(in the rows, 128 means zero)
Named moves (each a turn or a mirror), then the moves between two rows, first move first; the first pair answered
move W:
[146 180 119 151 164 126 153 143 125 124 149] |-> [143 175 115 152 165 130 154 141 126 125 145]
[128 110 130 111 111 123 114 118 108 144 144] |-> [117 109 141 115 119 114 131 130 108 126 126]
[149 156 106 141 137 127 129 123 114 111 163] |-> [136 161 130 140 138 116 147 126 116  97 153]
move L:
[ 85 137 151 117 151 157 126 121 130 127 138] |-> [ 78 126 147 113 132 149 115 119 133 130 136]
[147 164 122 149  93 100 136 118 138 115  91] |-> [158 175 129 163 120  99 138 128 126 107 107]
[165 166 137 140 140 133 161 151 115  97 164] |-> [139 128 130  92  60 128 151 107 137 108 114]
move H:
[139 110 185 140 166 113 159 148  88  91 127] |-> [172 181 155 151 156 175 117 146 157 113 137]
[139 165 141 147 123 147 113 154 180 127 161] |-> [114 121 163 112 104 108 168 134 133  92 154]
[165 135  93 150 128  95 145 108  99 124 120] |-> [175 154  79 143 121 121 134 106 122 126 127]

Between the rows of a pair lie 2 to 3 moves.
[135 143 110 136 103 128 123 128 133 115 102] |-> [146 145  96 115 113 139 134 115 126 109 132] -> L H W
[162 135  49 135 106 158  60 149 164 196 127] |-> [142 135 142 125 185  97 193 186  74  80 188] -> H W L
[114 149 169 107 167 142 166 143 165 102 163] |-> [118 156 169 125 178 149 141 158 168 120 160] -> H H
[133 165 124 114  86 148 160 101 172  95 128] |-> [118 125 141 105  83 115 184  98 138  78 119] -> H H H
[113 159 181 189 199 134 123 180 125 101 157] |-> [ 81 117 131 125  62 144  83 112 183 144  75] -> L H H
[151  87 123 178 132  99 114 154 114 162 102] |-> [147 103 138  94 116 107 182 120 117  98 157] -> H L H
[115 121 139 159 154 123 117 154 120 127 128] |-> [100 105 126 113  98 122 119 121 136 127 111] -> L H H
[144 113  99 125 112  93 165 118  90 107 121] |-> [139 147 111 111  89 112 166 110 126  81 118] -> H H W
[ 90 117 154 139  94 117 130 147 131 112  55] |-> [106  95 125  86  67 118 134 104 122 118  86] -> H W H
[ 89 150 173 125  89 140 118 127 171 108 104] |-> [ 89 137 176 118  88 120 134 123 152 101 105] -> H H H
[137  73  69  71 138 143 136  82 139 155 144] |-> [152  84  65  99 160 159  96 101 146 173 137] -> H H
[139 183 100 105 150 191  98 131 169 142 180] |-> [136 136 100 168 162 162  63 151 133 185 124] -> L H H
[141 123 103  87  85 131 129 101 148 139 129] |-> [163 159 100 122 118 154 110 125 160 150 141] -> H L H
[106 124 157 139 126  84 167 134 110  88  78] |-> [100 127 138 115  74 108 151 109 150 100  73] -> H L H
[127 105 137  50 131 207  72 117 177 204 167] |-> [104  76 147  11 111 176 113  99 152 177 169] -> H H H
[ 71  93 176  95  81  87 181 123 118  87  87] |-> [ 96 125 144 187 103 119  86 153 157 173  46] -> H L
[ 83  75 145 121 137  90 114 135  97 149 108] |-> [105 141 155 120 191 118 136 150 115 112 177] -> H H L
[126  97 108  71  69  94 165  83 108  99 115] |-> [151 140  72 108  63 141  95  90 172 145 101] -> H L H
[ 99  60 118 121 157 101 145 151  96 123 170] |-> [ 83  53 100  87 101 106 124 116 129 143 146] -> H L H
[139 135 118 177 147 150  90 108 174 112 120] |-> [108  85 133 125 106 109 130  77 148  93 108] -> L H
[170 156 104 173 148 143  98 128 123 153 145] |-> [127  98 111 117  84 111 121  84 108 140 106] -> L H
[139 175 161 117 183 160 132 142 141  67 205] |-> [132 158 165  98 171 148 152 138 131  55 212] -> H H H
[117 186 181 117 130 123 159 134 128  87 140] |-> [121 203 169 133 132 140 145 142 146 100 143] -> H H
[140 144 114  83 121 146 130 106 140 131 156] |-> [130 176 143 120 135 150 127 140 160 117 135] -> W H H
[127  72  99 117 106 114 117 107 124 145 111] |-> [136  94 128 120 160 111 159 126 101 109 160] -> L H H
[144 118 142 115 118  91 187  89 117 104 134] |-> [149 107 149 157 151  82 171 111 102 118 122] -> H H H
[116 170 163 138 112 112 170 140 130  62 109] |-> [128 195 155 141 113 139 153 140 157  73 118] -> H H
[148 119 109 103 125 107 135  89 121 121 162] |-> [141 155 123  98 112 134 133  98 158 108 154] -> W H H
[102 147 129 135 133 184  78 135 164 116 158] |-> [ 83 105 164 134 157 125 129 141  98  90 164] -> L H L
